In the data rows, 500 means zero.
Here are some points:
526 441 557 490 408 492 427 503
490 405 197 472 288 246 431 243
485 476 583 408 406 466 458 548
501 591 566 615 606 579 647 528
539 564 681 574 480 635 513 601
523 536 650 584 617 632 541 536
352 412 599 339 386 442 399 506
490 518 625 525 526 455 428 557
616 502 567 501 469 523 538 634
470 435 574 380 361 437 381 527
578 562 639 670 529 665 444 646
622 546 637 464 547 560 567 476
781 511 566 731 737 653 659 558
674 598 694 610 804 619 774 718
597 661 622 570 637 527 648 584
352 393 181 456 366 318 364 239
555 537 631 664 700 618 572 527
457 415 553 415 378 406 397 506
371 591 734 388 454 524 561 618
552 517 687 545 471 525 436 557
353 427 148 278 240 231 336 237
550 435 631 613 499 557 530 555
554 524 647 524 497 506 490 569
420 398 550 405 353 410 403 495
397 468 653 362 495 503 526 592
355 317 200 286 194 279 268 305
484 399 181 470 308 248 398 246
321 379 212 452 278 367 276 305
607 399 568 618 689 470 535 558
527 504 233 409 303 282 385 360
462 520 498 462 648 597 625 537
494 548 682 533 400 501 439 605
488 476 643 600 650 632 499 492
Then 10 other points, each followed by its number:
552 563 578 598 546 578 577 590 0
477 443 570 409 380 514 434 515 1
424 492 129 324 216 210 397 342 2
365 393  70 212 378 286 340 335 3
610 564 599 574 708 601 657 644 4
676 604 594 607 726 632 611 546 5
331 272 304 410 577 458 507 308 6
313 345  60 266 198 195 237 282 7
551 557 615 600 629 641 583 615 8
532 486 605 540 548 535 554 478 9
Which three of these numbered points are nearest to each point below by angle, seen from the average point of the first points? Their numbers follow each, nearest first.
564 527 596 527 613 510 588 567 > 4 5 8
540 396 543 587 593 488 625 481 > 9 4 5
464 527 136 420 304 363 499 409 > 2 3 7
474 471 406 528 583 548 536 296 > 6 3 9
556 502 658 450 509 544 559 532 > 9 4 8
569 522 173 439 277 383 429 474 > 2 7 3
267 306  35 256 337 309 413 281 > 3 7 2
570 568 495 570 628 556 572 444 > 5 4 9
317 401 221 552 522 440 511 323 > 6 3 7
211 376 257 379 259 250 299 187 > 7 2 3
315 432   2 281 342 280 372 298 > 3 7 2
384 362 169 343 265 272 298 266 > 7 2 3
374 366  76 284 427 229 354 359 > 3 7 2
357 400 247 376 242 276 328 371 > 7 2 3
609 590 620 571 767 656 741 698 > 4 8 5
332 310   0 259 352 198 378 246 > 3 7 2
429 343 231 446 595 450 571 453 > 6 3 7
619 510 522 552 717 589 677 686 > 4 8 5
467 586 616 553 603 630 551 557 > 8 0 4
448 487 599 399 357 469 496 550 > 1 2 7
504 520 642 546 557 556 521 601 > 8 0 4
623 618 742 717 516 677 549 522 > 0 8 9
465 527 272 490 574 457 520 496 > 3 6 2
578 556 657 506 718 585 650 600 > 4 8 5
321 415  68 317 397 184 305 280 > 3 7 2
658 515 575 593 626 564 622 631 > 4 5 0
370 284  17 307 345 336 435 273 > 3 7 2
507 552 546 508 447 553 533 611 > 0 8 4
375 372 140 451 246 338 317 300 > 7 2 3
625 637 665 509 791 666 688 688 > 4 8 5
515 613 563 565 659 651 548 589 > 8 4 5
588 519 649 525 572 550 672 592 > 4 0 8
653 511 604 593 682 600 540 519 > 5 4 8
473 465 619 420 414 432 385 535 > 1 7 2
433 545 481 443 533 474 542 457 > 6 3 2
514 470 479 499 507 452 495 423 > 6 3 2
346 411 193 329 318 278 330 279 > 7 3 2
602 489 587 539 674 569 613 582 > 4 5 8
705 514 498 561 660 602 570 498 > 5 4 8
430 619 725 653 462 609 554 592 > 0 8 9
510 504 619 517 698 523 625 587 > 4 8 5
497 447  48 524 398 403 376 296 > 3 2 7
457 569 324 500 574 431 683 457 > 6 3 2
622 554 665 576 701 591 629 606 > 4 5 8
492 456 586 460 343 455 415 631 > 1 7 2
579 492 481 559 587 540 542 474 > 5 4 9
524 406 563 384 399 461 463 515 > 1 7 3
492 583 728 620 418 494 459 594 > 0 8 9
549 632 664 578 699 681 635 584 > 8 4 5
478 395 221 423 502 402 490 290 > 3 6 7
541 466 483 486 609 545 578 539 > 4 5 8
529 463 700 481 495 551 522 557 > 9 8 4
478 514 569 354 425 479 429 565 > 1 3 7
406 383 210 306 309 260 308 248 > 7 3 2
